[ 6 23 75 40 19] out 19
[33 60 20 -4] out -4
[ 14  63 -37 -35   6] out 6
[73 -8 13 -7 31 14  2] out 2
[63 74 11 -1] out -1
[ -7  33 -65  -4 -42  72] out 72
[ 10  -5   8  63  20 -52] out -52
[ 37  67  62 -80] out -80
[ 15   7 -28 -78 -55 -31] out -31
[64  8  4 16 21] out 21
---
[[ -3  16  43   2 -20  37]
 [ 16  11 -62  43 -19 -23]
 [ 55 -32  30  31 -24  30]] Out: 31

[[ 19 -17  28   2 -29   9 -22]
 [-27  65 -22 -17 -32  16 -36]
 [ 57 -61   4 -29  30 -31  29]] Out: 30

[[ 47 -44 -16 -30  68 -22 -13]
 [-53 -67 -32 -52 -72 -42 -27]
 [-34  15 -19  24 -46  33 -18]] Out: -46

[[ 72 -10 -54 -76 -35]
 [ 46  -6 -36 -11 -66]
 [ 57 -46   7 -33 -54]] Out: 7

[[-21  38  -3 -54 -46  40   5]
 [-50  16   9   6 -59 -17  25]
 [-13  40   4  -4 -36  34   3]] Out: -36

[[ 15  20  25 -39 -42  -9 -39]
 [ 50 -21  30 -27 -60  52  37]
 [-58 -35  37  -5  45  18  58]] Out: 45

[[-16  26  25 -34]
 [-38  16  10  26]
 [-45  13  15 -72]] Out: 13
---
[[ 64 -77  57  18 -12  10   9]
 [-40  34 -19  -5   8 -15 -14]
 [-20  54  -5 -25 -12 -14 -40]] ⇒ -15

[[ 71 -67 -13 -51]
 [ 14   9   9  11]] ⇒ -13

[[ -4  14 -33 -45  -9 -56 -19]
 [ -8  72  13 -28 -13 -20 -60]] ⇒ -56

[[  2  25 -47 -66  22]
 [-12  69  46  58  46]
 [-20 -32  24  44 -38]] ⇒ 58

[[-34 -14 -67  42]
 [  1   1  12 -13]] ⇒ -67

[[-27 -21  25 -26 -44]
 [ 48 -33  15 -32  25]
 [  7  82 -69  33   5]] ⇒ -32
---
[28 21 65  1 27] → 1

[[-14  22  -5   7  -4 -42 -14]
 [ -1   6 -76   1  42  80 -10]] → 80

[[-37   1  67  -1  49]
 [-12   6  43  -9  52]
 [ -2   3   9  -3  12]] → -3

[-43 -77  21  17  49  16 -34] → 16

[[  0  71 -38  41 -72   0  12]
 [ -5  22   0  19 -44 -21  21]] → -21

[ 12 -23  72  -1  56 -11 -38] → -11

[-47 -40  24 -83 -38   6 -26] → 6
---
[60  4  8 19 67 39] → 19

[[-53 -58  -7 -81 -41]
 [-42  13  17  11 -35]] → -81

[-27 -78  31  17] → 17

[[-48 -34 -50   2   7]
 [ -5  14   6   4   6]
 [-66  31 -21  12   8]] → 2

[-66  35  -3   2  47] → 2

[ 70  19  64 -10  11 -41  14] → -10

[[ -7 -10  -9  66  -3  -6  49]
 [ 34 -57   2  25   3  49 -41]
 [ 29  48   4 -48  11 -65  26]] → 66
---
 35   60   -7    9
 -8   -5    8    4
 61   60  -21   38
gives 9

-43  -33  -12   22   20  -64
-54  -62    1   13   33  -67
 17   18  -10   10   -3   24
gives -64

 21  -40   37   30  -56   31    6
-36   25   60  -33   70  -37   -8
 37   59  -21   14  -35  -78   19
gives 6

 36   -4   48   -8
-33    4  -57   11
  3  -60   16   29
gives -8

-32   77   -5   -2   45   -7   -1
 13    9   11   20   10   -4   17
-41  -22    8   -3    4   46  -16
gives -1

-38  -20   35   11   29  -21  -18
 -5   -9    7  -16  -12   -5   -4
-16  -54   29    6  -60   40   21
gives -18
---
[[  7 -79  -4 -39]
 [-56  45  16  49]
 [ 63 -38 -32 -37]]
-79

[-72  59   9 -21  45]
59

[ 38 -41  31 -10 -79  42]
-41

[ 64 -26  -5   5]
-26

[ 36 -64  43   1   9  77]
-64

[ 22 -70 -17 -12   7]
-70

[-46 -31 -79 -41]
-31

[-48  71 -57 -55]
71

[[-42  41  -3  27  30  29]
 [-28 -22 -16  50 -24  41]
 [ -5   2 -62  32 -14  26]]
41
